In the data rows, zero lies at 4.5, halfway between 4 and 5.
Some points, one per row:
[5 6 2 5 7 7 0 1]
[4 4 5 5 4 4 5 6]
[5 1 7 4 3 3 9 7]
[4 7 2 5 6 5 1 3]
[4 6 3 5 6 6 1 2]
[5 2 7 4 2 4 9 8]
[6 3 5 4 4 4 8 5]
[4 3 4 5 3 2 8 7]
[5 2 6 5 2 3 9 7]
[4 3 6 4 4 5 5 4]
[5 8 2 5 7 6 0 2]
[2 4 5 5 4 4 3 7]
[3 5 4 4 6 6 1 3]
[5 1 7 4 2 3 9 7]
[5 7 2 5 6 6 0 2]
[4 6 3 5 6 6 0 2]
[6 7 3 5 7 7 1 2]
[4 4 5 3 5 6 4 3]
[4 4 4 5 4 4 6 6]
[5 6 3 5 7 6 0 1]
[2 4 6 5 4 4 3 7]
[5 5 4 4 6 5 4 2]
[4 6 3 5 5 5 2 4]
[5 7 3 5 6 6 0 2]
11 more points follow, each with its number after it:
[6 3 6 4 3 4 8 5] 0
[5 7 3 5 6 6 0 3] 1
[4 8 3 5 6 5 0 4] 2
[5 7 4 6 5 6 2 3] 3
[5 7 3 5 7 6 0 2] 4
[6 3 5 4 4 4 8 4] 5
[4 3 6 3 4 5 5 4] 6
[4 3 7 4 1 2 9 7] 7
[4 4 5 4 3 5 5 6] 8
[4 7 2 5 7 5 0 3] 9
[6 4 4 4 4 4 7 3] 10
Which of these numbered points is nearest to each point below, ignoring the 2 directions in which the first points spread most? Its number follows each.
[5 6 5 6 4 6 3 5] > 3
[5 7 3 5 7 6 0 2] > 4
[4 5 5 6 5 6 2 4] > 3
[5 7 2 5 6 6 0 3] > 1
[6 3 5 4 4 4 8 4] > 5
[5 1 6 3 3 4 9 5] > 6
Here are 11 other points, each followed by its number:
[5 1 6 4 3 3 9 6] 0
[4 5 6 5 4 5 3 6] 1
[5 2 6 5 2 2 9 9] 2
[5 3 6 4 3 5 7 5] 3
[4 2 7 3 2 3 9 6] 4
[4 2 6 5 2 3 8 9] 5
[5 7 3 5 6 6 1 3] 6
[4 7 3 5 6 5 1 3] 7
[4 8 3 6 6 6 0 3] 8
[4 5 4 4 4 2 5 6] 9
[5 3 6 5 2 2 9 8] 10
The same question for these:
[5 7 2 5 7 6 0 2] > 5
[4 4 5 4 2 1 8 7] > 9
[5 1 6 4 2 3 9 6] > 0
[3 7 4 6 5 4 2 6] > 10
[3 4 5 5 4 5 3 6] > 3
[4 5 3 5 6 6 2 4] > 5
